(in the rows, 128 means zero)
The rows of A fall into 4 groups, which share some directions, and each row is roughly a mix of its group's hidden directions.
A, 135 rows:
[[118 122 106 203 112 159 174  92 125 106 120 119 119]
 [131 124 130 135 139 104  68 178  71 137 146 112 155]
 [124 151 138 160 118 143 184 165 123 169  94 126  83]
 [ 73 165 160 108 111 161 174 119 154 125 124  93 116]
 [ 64 135 139 123  96 124 126 147 127 105 132  61 156]
 [135  87 136 109 124 144 125 125  84 128 180  91 182]
 [125 137 134 166 113 166 202 110 161 141 123 142  98]
 [115 106 129  88 124 107  89 102 139  95 162 115 192]
 [173  65  90 110 139  94 140  97 124 116 138 155 147]
 [119 119 137  96 153 122  63 140  83 101 169 107 146]
 [ 97 157 186  71 124 135  99 157 113 135 131  97 142]
 [144 125  69 183 151 161 144  99 121 133 170 137 119]
 [ 97 120 126  83 116 115  98  90 158  83 144 102 172]
 [100 118 143 114 108 175 148  91 174 100 175 104 140]
 [125  78  87 117 105 127 103 133 150 114 179  86 158]
 [135 105 148 114 136 152  83 140  70 118 175  95 154]
 [173 112 102 139 154 165 161 123 123 157 150 157  72]
 [164 105  96 135 164 171 142 116  91 140 174 139  91]
 [153 101 122  82 109 127 116  86 198 122 137 146 143]
 [ 99 145  92 201 122 151 153  92 133 109 140 113 149]
 [143 119 139  73 147  79 111  94 143 109 122 168 168]
 [127  98  53 142 137 108  86 131 105 108 148  95 132]
 [162  75 151 120  83 122 146 107 180 119 114 146 156]
 [163  72  56 121 146 108 132 106 122 120 150 135 123]
 [132  97 139 122 127  66 124 134  78  97  77 128 146]
 [178  95 103 135 155 128  92 156 103 135 138 153  73]
 [127 169 107 152 153  73 136 148 110 151  75 160 124]
 [110 138 114 194 109 128 143 100 189 102 121 155 132]
 [131 141 114 155 152 173 165  90 117 144 187 137 160]
 [ 89 116 154 105  96 118 124 141 139 118 154  81 193]
 [123 146 131 104 139  81  77 184  93 140  96 121 119]
 [147 141 122 129 154 123  72 167  87 133 104 135  71]
 [125 174  84 163 135 127 116  96 147 124  74 147  91]
 [129 134 156  80 133  94  55 144 122 122 132 130 167]
 [170 109 102  88 160 125  63 137 108 132 147 138  99]
 [130 127 174  74 131 132  74 150 120 138 163 119 167]
 [172 120  82 181 148 128 140 125 104 147 108 161  89]
 [165  88 121  98 137  69 159 152 123 156 118 163 144]
 [129 115 112  94 148 130  65 131  71 102 138  92 115]
 [105 179  52 155 158 116 117 109 147 134 127 132 120]
 [164  93  92  79 156  76 108 131 106 125 111 148 110]
 [178 105 115  82 157  86  96 134 113 149 131 167 145]
 [100  84 110 106 122 140 139 104 102  80 160  74 137]
 [155  90  65  97 148 101 101 146 122 148 168 121 139]
 [100 163 162  87 137 142  95 169  94 135 117  93  96]
 [116  93 140 100 110  92  86 150 120 108 151  99 186]
 [107 119 166  86 128 165 102  90 139  82 170 114 139]
 [104 153 196  83 123 165 158 102 152 121 134 130 126]
 [102 149 200  92 113 115  94 135 118 106  99 119 155]
 [149 166 160  71 169 126 143 112 121 158 122 175 127]
 [106 133 179  90 121 149 127 110 129 120 173 111 189]
 [101 117  97 189 116 146 152 114  98  90 113  90 100]
 [127 119 116 182 111 191 140 108 161 117 172 120 109]
 [162 105 139 101 169 146  91 136  72 130 174 137 116]
 [ 96  90 125 127  92 135 141 121 137 100 164  73 176]
 [137  92 144  81 140 140 112 103  99 108 182 114 174]
 [105 135  58 166 109 125 159 100 171 125 116 106 132]
 [104 130 101  98 141 139  70  96 126  87 166  95 147]
 [135 134 202  67 141 150 123 132  93 128 124 131 112]
 [164  97  90  92 163 133  87 134  91 133 167 125 103]
 [120 117 144  72 125  92  63 150 106 107 114 104 142]
 [146 113  70 130 157  72 162 116 116 145 132 157 159]
 [110  96  76 170 119  94 101 145 100  97 136  93 148]
 [ 97 125  88  87 130  86 114 110 163 112 150 112 180]
 [132 157 170 145 125 188 170 140 133 159 128 137  83]
 [139 148 139  99 134 166 135 139 190 166 164 154  96]
 [166 116 132 163 146 128 160 169  81 163 116 155  92]
 [126 114  39 127 122  96 103 122 163 129 128 109 134]
 [148  86 126  91 131  87  76 129 108 111 146 127 178]
 [111 116  74 120 105  69 106 143 165 130 117 105 165]
 [106 120 133  78 135 101  85 106  99  94 135  99 177]
 [154  81 103 108 151  98  86 132  79 112 161 125 153]
 [132 172 157 148 130 185 176 116 145 165 133 148 107]
 [119 112 134 102 132 134  62 158  84 103 143  84 108]
 [ 90 134 194  94 107 149 112 127 135 104 153  97 161]
 [147 163 168 127 111 144 125 149 187 177 118 166 127]
 [130 167 146 154 113 125 144 133 180 144  75 165  92]
 [117 116 149 127 139 130  75 137  59  82 129  98 122]
 [140 139 104 181 114 130 182 114 168 147  94 159 106]
 [ 86 120 170  75 104 108 113 142 140 105 136  91 167]
 [175 100 125 119 153 156 153 142 105 150 140 150  61]
 [113 156 132 183 113 161 191 117 163 142 116 139 108]
 [109 119 167 153  98 134 160 190  96 149 113  91 117]
 [140 156 173  94 143 163  87 131 124 123 111 144  67]
 [111 131 133 114 132 186 119  72 117  96 173  97 146]
 [154 101 111  89 152  61 118 127 124 131 136 164 170]
 [178 138 125 134 175 114 105 118 107 145 134 198 126]
 [ 97 134 172 109 114 134 120 108 156 106 168 119 196]
 [146 130 131 138 109 185 171 123 172 158 123 132  75]
 [172  88  75 125 153  94 148 129  84 151 133 142 141]
 [155 124 113 165 130  88 164 152 111 153  74 163 104]
 [ 97 152 178 110 110 185 117  92 154  99 140 107 127]
 [118 116 113  80 146  99  63 124  97  98 136 101 153]
 [ 96 141 179  96 107  94  86 143 123 103  98 109 164]
 [174 114 117 161 155 112 144 158  79 158 114 167 100]
 [104 123  90 157 119 113 100  89 155  87 154 117 182]
 [138 152 113 111 126 115 148 115 197 172 143 159 169]
 [109 112  81 181  99  80 145 150 156 125 116 116 156]
 [138  90 125  71 147 111 192 129 131 146 167 136 139]
 [109 142 158 105 116  85  75 143 138 120 125 126 194]
 [116 137 174  58 142 113  81 124 128 109 146 133 157]
 [112 152 129 168 114 167 186  99 181 137 136 140 122]
 [ 88 143 142 144 100 143  80 162 143  99 109  88  87]
 [ 95 110 134 158  97 169 156  90 152  87 154  96 145]
 [139  92 120  89 152 136 113 103  83 107 185 113 160]
 [121  65 149 123  98 118 130 148  84  95 130  79 143]
 [107 101 132 137 115 161 145  94 124 102 186  96 176]
 [134 121  81 133 143 152 174  63 157 112 136 144 103]
 [ 92 132 139 180  95 167 162 103 164 103 145 105 142]
 [ 95 158 141 188 103 176 166 125 160 130 134 115 117]
 [102 130 103 161 148 156 100 120  76  94 167  88 125]
 [143 135 147  57 156 117  79 127  88 137 139 127 152]
 [ 90 167 192  82 120 138  93 135 150 115 133 116 143]
 [ 81 194 162 122 124 166 155 133 144 143 114 109 105]
 [118  82 164 103 103 132  87 157 110 102 160  85 147]
 [ 71 163 119 140 100 118 113 168 156 140 135  82 159]
 [148 155 119 154 125 124 168 137 151 166  74 160  83]
 [148 121  62 185 134 142 134 153 118 159 134 121  91]
 [130  78 103 107 127  98 111 148  84 121 159  88 170]
 [110 121 157 153 113 176 137  92  83  95 144  88 157]
 [124 151  93 164 130  83 177 133 155 160 100 158 152]
 [156 137  82 153 155 120 170 151 123 178 124 160  92]
 [ 88 133 180 105  98 154 112 119 158 100 155  94 163]
 [101 138  88 178  94  98 145 127 181 125  99 121 149]
 [134 148 141 102 147 106 101 102 176 101 102 184  96]
 [113 100 130 135 116 159 151  75 148  92 178 113 167]
 [ 88 148 179 110 110 105  88 143 128 104 124 107 181]
 [130 134 203 130 122 157 160 140 104 122  96 142  83]
 [ 98 179 163 135 127 166 117 168 106 147 115  98  88]
 [179 129 118 121 170  97 115 107 116 136 116 199 127]
 [103 120 152 154  95 176 180 106 173 114 152 113 130]
 [151 106 156 135 144 155 127 145  73 114 117 132  57]
 [132 131  86 113 169 153 119  60 125  95 162 141 113]
 [123 118  78 192 105 115 171 134 163 133 105 128 106]
 [ 81 167 102 102 128 113 110 133 203 124 139 123 119]]
Here is one row of each group, with its name. Which group are the others in?
[ 98 150 189 138 105 151 165 121 119 104  79 117 103]	<59>
[ 97 169 117 172 132 163 111 141  88 120 112  90  86]	<31>
[114 193 169 129 133 157 142 121 163 144  99 158  95]	<36>
[132 117 158 137 119 204 144 136 126 140 182 107 102]	<109>

[141 137  62 123 168 137 112  91 148 130 181 148 130]	<109>
[125 176 181 129 135 145 123  93 122 106  74 157 104]	<109>
[140 119  86 192 116 138 131 141 132 124  95 128  66]	<36>
[104 141 133 188  87 164 173 122 169 132 122 111 133]	<36>
[140 112  57 144 139 122 129  98 183 117 149 153 108]	<31>
[101 179 135 171 118 117 179 135 152 150  81 143 125]	<31>
[143 130  75 141 148 128 124 110 150 155 187 145 179]	<59>
[174 103  65 159 135 147 144 120 141 151 133 146  83]	<109>
[130 135 156 141 123  86 160 162  92 141  59 139 117]	<109>
[134 131 185 124 124 149 136 139 104 113  82 138  61]	<59>
[ 93 143  78 113 101 119 158  98 180 128 103  93 138]	<59>
[144 116 129  90 121  81 126 183  97 174 100 113 146]	<36>
